One vector is turned by the same rotation once a tick. Each row is the vector after some number of ticks, and that number follows the row.
The counts run from 0 to 319.
[181 136 119 111 107  98 136 108 127 137 119  91  76 143 131 106 144 133
  94 113 192 119 120  91 113 103  81 118 147 115 151 130 156 123 132 142
 118 178 151 140 156 176 105 105  78 118 176 150 119  97 128 104 152 175
 147 132 138 127 116 169 140 101]
88
[ 71 176  93 142 142 128 198 148 144 131  88 102  96 156 135 133 128 136
 101 117 111 134 127 120 129  94 139  61 158 130 117 137 145 135 132 105
  99  88 144 124 137 139  92  70 119  96  91 165 145 128 134 147 142 163
 132 180 104 133 104 132 110 117]
120
[ 80 136 139 122 165  92 144 126 138 163  75  91  96 149 143 145 185 132
 111 113 152 119 133 109 151  92 107 110 136 150 121 108 139 168 148 122
 111 127  99  86 114 104 134  85 143 114  97 183 147 147 106 143 115 127
 139 139  79  94 110 103 106  81]
134
[133 165  98 126 127 109 163 125 126 167 123 138  79 111 113 140 140 120
  93 126 123 131 117 125 146  85 108 115 135 187  92  85 191  77 139 169
 113 126 121 122 126 113 118  98 114  86 117 144 164 132 124 153 149 140
 125 170 103 133  79 130 176 113]
123
[133 132 130 133 143 124 154 128 132 152 114 130  99 117 166 137 167  93
 115 129 126 160 157  62 130  78  98 164 105 195  81 115 197 118 187 142
 126 187 150  91 108 127 153 105 134 102 136 139 152 149 121 166 125 139
 100 149 108 116 108 101 131  97]
146
[174  82 162 131 116 119 113 162 146  69 144 119 143  79 120 100 121 102
 134 137 123 119 123 149 143 133 142 127 144  84 112 162 112 101 141 124
 130 142 119  93 115 130 142 117 190 121 170  82 122 149 175  87 115 116
 143 105 171 147 119 116 206 106]
241
[111 105 167 125 125 113  86 142 153  93 150  89 152 142 176 130 122 167
 105 152 154  89 145 160 161 161 108 133 142  70 144 116 111 154 116 112
 115 164 118 172 114 107 126 123 128 137 205 129 130 110 134  91 128 139
 151 110 151  86 132 178 130  92]
266
[ 98 106 158 149  94 109  94 121 165 118 160 101 162 147 155 124  78 148
 113 128 121 136 103 130 171 154 141 108 153  70 130 141 114 130 137  83
 153 136 109 135  94 126 132  87 173 120 168 135 127 152 148 126  93 129
 163 146 184 112 152 176 104 163]
252
[105 157 108 124  82 107 137 115 118 122 126  96 106 190  87 105 136 166
  59 108 126 103 125 127 150 133 109  77 183  90 136 139 122 139 105 161
 134 128 114 109 144 116 113  82 131  84 107 158 128 128 116 105  86 168
 174 143 118  93 137 109 112 157]
311
[126  89 113 108 147 123 149 155 125 126 113 146  79  72 109 127 202 131
 135 113 147 157 113 102 124 112 113 137 124 162  90 165 175 148 148 166
 123 113 124 103 141 118 143 115 135 136 114  92 139  95 144 140 110 114
  86 143  86 122 104  99 176 101]
159
[ 87 183 104 130 139 127 167 122 128 143  90 100 109 161 122 130 131 121
  97 123 123 142 133  97 129  75 134  52 173 139 130 125 155 109 135 107
  80 127 143 120 126 157  94  64 112  90 118 189 137 138 131 139 115 163
 140 141 114 117 122 129  95 143]
119
[181 161 136 112  95  99 134 145 152 131 131 151 123 151 128 100 100 140
 111 104 105  67 114 174 142 159 115 132 169 109 120 109 126 113 134 125
 135 135 116 119 138 106 121  84 171  85 135  82 159 166 170 128 162 159
 161 153 137 143 110 122 196  95]
49
[122 161 134 139 126 111 193 134 158 136 104 144 111 143 128 137 143 107
 118  97 150 106 157 120 106  96 125  95 173 174 133 100 198 127 153 142
  81 153 153 151 111 139 102  80 104 106 164 171 144 129 124 111 166 152
 140 134  86 168  99 140 128 111]
117
[155 128 100 158 108 157 109 170 108  63 130  93 126 162 120  91  84 148
 137 128 145 141 127 139  99 126 125  86 159  92  98 140 108 127  76  85
 144 105 129 106 135 131 117 109 125 111 110 117 134 154 201 128  93 130
 126 135 140  91 163 164 128 161]
17
[ 49 103 125 133 199 113 113 106 151 149 105  85 108 103 140 127 145 171
 143 156 137 158 112 125 132 100 163  80 140 102 110 137 109 162 152 113
 112  88 118 113  86 131 105  92 173 142 140 142 144 107 145 144  83 115
 153 146 127 143 158 134 151 120]
186
[ 55 112 126 156 158 123 109  80 140 151 119  96 107 119 133 116 152 132
 156 132 157 163 107  90 136 106 161  83 123 114 103 124 134 153 153 130
 107 115  93 126  64 125 103 100 158 151 148 138 142 116 128 117  71 114
 157 125 101 151 178 113 125 146]
185
[124 112 124 143  96 144  86 105 138 135 170 105 106 198 121 108 107 158
  82 154 176 110 127 114 127 171 125 117 151  42 104 110 111 125 103 109
 161 139 123 129 120 120 116 123 133 156 115 105 110 128 171 118 121 147
 181 135 122  85 149 163 101 167]
23
[110  81 110 159 113 157 100 153 131 103 150 160 125  91 131 120 105  82
 165 149 128 121 136 136 107 101 145 112 107 136  55 103 139  87 140  77
 120 133 117 111  64  89 130 125 166 157 129 132 159 142 175 129 131  92
 155 156 120 174 137 139 155 130]
204
[168 183 168 147 103 149 129 131 154 115 169 140 147 198 142 121 104 108
  98 102 123  78 170 142 140 148 124 136 147  87 108  96 158 110 140 127
 133 160 135 134  99 136 138  87 141  96 168  92 133 177 152 124 121 155
 131 116 134  96 101 111 126 139]
43
[147 135 136 157 112 109 165 170 110  88 122  89 132 191 123 123 124 163
  47 130 147 107 155 150 114 163  99 112 197  94 153 158 138 150  87 144
 137 101 144 119 154 130 145 108  94 117 111 139 131 116 159 120 123 163
 106 103 120  55 106 141 109 134]
297
[114 128 125  80 148 122 167 146 130 132 107 111 104  91 161 145 161  97
  99 166 131 123 161  93 125  75 102 120 115 160 115  98 157  96 170 116
 103 167 138 112 125 149 125  95 119 102 145 151 109 137  98 134 152 173
 162 140 115 145 106 124 170  69]
139
[145 111 118 182 103 131 102 139  98  81 124  90 134 182 119 102  89 128
 137 132 164 141 121 121 101 128 134 108 155  97 120 120 105 140  80  85
 144 118 136 113 120 134 109 106 111 136 138 149 112 173 168 115  79 117
 154 108 128  85 175 196 111 162]
16
[145  91 145 166 121 105 113 112 154 112 189 146 143 119 170  97  94 153
 105 100 122 138 115 134 153 183 108 165 172 114 134 126 147  94 148 147
 154 161 142 181  80 130 135  90 137 135 212 100 149 129 167 102 118 147
 134 133 153 119 141 159 134 154]
250
[ 88 156 135 129 136  81 167 104 159 176  90  99  88 130 129 136 136 180
  89 117 183 109 122 116 120 112 114  69 154 130 161 128 162 145 147 125
 106 110 151 147 142 167 115 101 102 126 105 164 125  91 142 137 144 181
 147 122 101 121 107 131 103 121]
112
[ 99  80  95 124 120 129 152 126 130 127 101 150  74  58 110 129 165 114
 113 111 156 104 111 106 111  83 100 111 109 168  92 109 164 107 183 112
 107  91  98 102 142 111 128 128 131 106  80 148 131 128 143 120 150 188
 135 138 112 171 109  96 153  97]
137
[ 98 103 143 140 130 132 126 143 128  71 155 111 134 124 148  99 119 135
 110 119 135 161 128 126 156 135 129  86 162  90 140 187 117 126 118 109
 130 114 139 137 114 148 146  92 137 113 171 112 113 134 176  93  51 147
 125  97 175  83 141 144 123 172]
245
[144 119 115 134 140 145  73 120 127  70 169 109 126 121 180 109 135 143
 133 152 125  99 185 124  96 133 126 129 136  96  98  92 106 154 123 143
 122 162 129 157 114 140 132 148 151 116 187  74 153 120 182 101 112 149
 130  94 135 101 175 133 181 128]
6
[196 130 124 171 112 148  86 138 106 101 158 109 100 160 114 101 109 104
 112 140 129 131 155 139 114 160 122 163 154 117  72  78 133 117 108 158
 152 163 115 108 112  94 126 137 132 122 146  75 147 154 172 136 114 107
 120 132 127  90 134 141 172 141]
20
[119  88 111 171 109 113 104 118 125  83 113  71 127 162 159 110 108 146
  96 143 152 103 102 138 124 167  97 153 191  93 139 113 117 150  94 116
 138 127 133 152 125 120 128 105 103 116 150 183 155 137 157  91 103 147
 124 130 139 100 168 181  98 130]
274
[107 101 117 116 119 148 134  88 153 154 142 134  77  83 129 107 190 106
 130 129 178 166 130  56 122  91 124 138 112 137  74 131 166 129 190 161
 128 161 115 106 111 133 135 122 138 147 160 106 113  96 116 110 115 167
 119 137 105 147 147  89 134 122]
161
[101  88  94 161 152 157 150 107 138 117 118 101  87  76  77 116 129 117
 146 103 148 191  89  98 118  98 167 114 144 134  85 167 175 120 173 109
 158  86 124  99 124 115 109  94 148 128 129 124 130 130 143 147 100 122
  90 164 120 148 141 122 143 172]
173
[151 121 169 149 132 133 160 137 134 101 136  94 127 176 137 129 101 162
  60 137 177  99 153 163 147 158 132 119 176  81 159 118 113 119 121 109
 139 111 151 138 139 139 132  97 115 130 162 116  99 145 158 122 112 160
 162 119 125  77  94 171 134 123]
38
[142 131 160 160 112 119 152 160 133 102 139 123 125 158  98 129  90 147
  86 104 186 106 142 153 134 158 121 114 150  85 141 146 157 121 107  95
 136  96 128 137 140 119 144 126 110 128 113 108 106 150 177 126 106 146
 146 105 151  62  93 167 116 148]
39
[120 119 115 134 141 157 169 134 145 126 108 155  88  98 155 156 156  80
 119 127 129 145 151  90 128  84  91 151 100 167  48 134 173 128 196 112
 129 147 130  97 121 126 141 110 146  98 109 116 142 133 134 162 158 150
  83 145 100 124  96 103 135 101]
145
[126 160 150 123 111 104 117  80 134 123 144 115 111 171 140 122 147 148
  85  98 162  77 137 100 170 146  90 117 135  80 142  94 122 131 160 124
 116 145 108 163 131 150 135 108 128  82 163 118 129 142 156 101 113 210
 151 104 164  85 152 119 100 128]
59
[167 137 152 157 147  99 136 142 117  91 107  91 121 176  97 106 128 137
 107 119 162 104 141 167 121 171 134 106 175  78 117 135 109 146  81 126
 137  90 114  83 141 118 129 133 159  97  98 120 146 164 182 118  82 115
 140  89 136  95 139 113 146 118]
32
[110 113 146 100 139 124 133  78 152 161 133  93  97  94 156 133 191 133
 114 150 152 166 144  61 125  89 138 125 117 122 110 136 153 145 189 129
 130 164 139  99 105 168 133 102 151 158 157 116  95  99 122 145 115 170
 139 131 123 130 143 108 139 126]
162
[141 113 140 162  74 102  73 155 135  93 161 152 133 135 121  92 100 107
 166  64 108 120  94 147 144 132 123 119 148 130 113 137 146 111 105 128
 137 160 112 140 120  98 128 103 154  99 192 105 170 155 166  85  97 108
 138 139 164 136 148 147 156 147]
256
[119  67 127 156 149 162  98 136 126 108 139 139  98  96 151 118 155 107
 107 182 140 109 147 140 138 143 128 130 105 103  58 113 108 114 151 124
 124 116 114 105  89  80 155 144 157 148 110  70 155 114 191 122 118 134
 131 123  98 119 114 106 181  92]
211
[ 94 129 136 140 171 114 128 125 150 155 151 164 122 101 149 105 166 119
 152 107 129 165 135 125 120 115 144 117 122 150  87 119 162 159 150 168
  98 156 140 146  63 121 134 112 141 154 177  98 174 111 150 115 105  86
 127 133  73 159 131 120 162 119]
183
[102 116 158 152 117 107  99 158 158 112 138 115 168 135 156 132  71 165
 139 139 113 128  96 169 165 152 135 125 151  72 123 154 111 138 118  92
 152 117 121 109 118 111 141  76 170 115 150 110 134 146 162 145 129 107
 141 147 184 104 132 177 132 132]
253
[177 141 123 146  88  94  92 156 119 114 138 152 121 160 147 107 128 155
 108 128 119  91 130 156 111 182  64 127 152 125  98 110 148 144  69 162
 121 158 111 120 134 113 149 136 126 126 116 101 193  98 195 115 151 126
  91 134 117 102 119 120 148 108]
285
[134 167 117 127 120 102 144 162 118  81  96  85 132 180 153 117 121 132
 119  78 122 125 110 141 152 112  88 132 162 115 134 141 115 154 101  93
 137 138 140 118 161 129 108  69 118  59 130 143 150 179 142 120 110 139
 126 141 143  71 105 173 112 103]
68
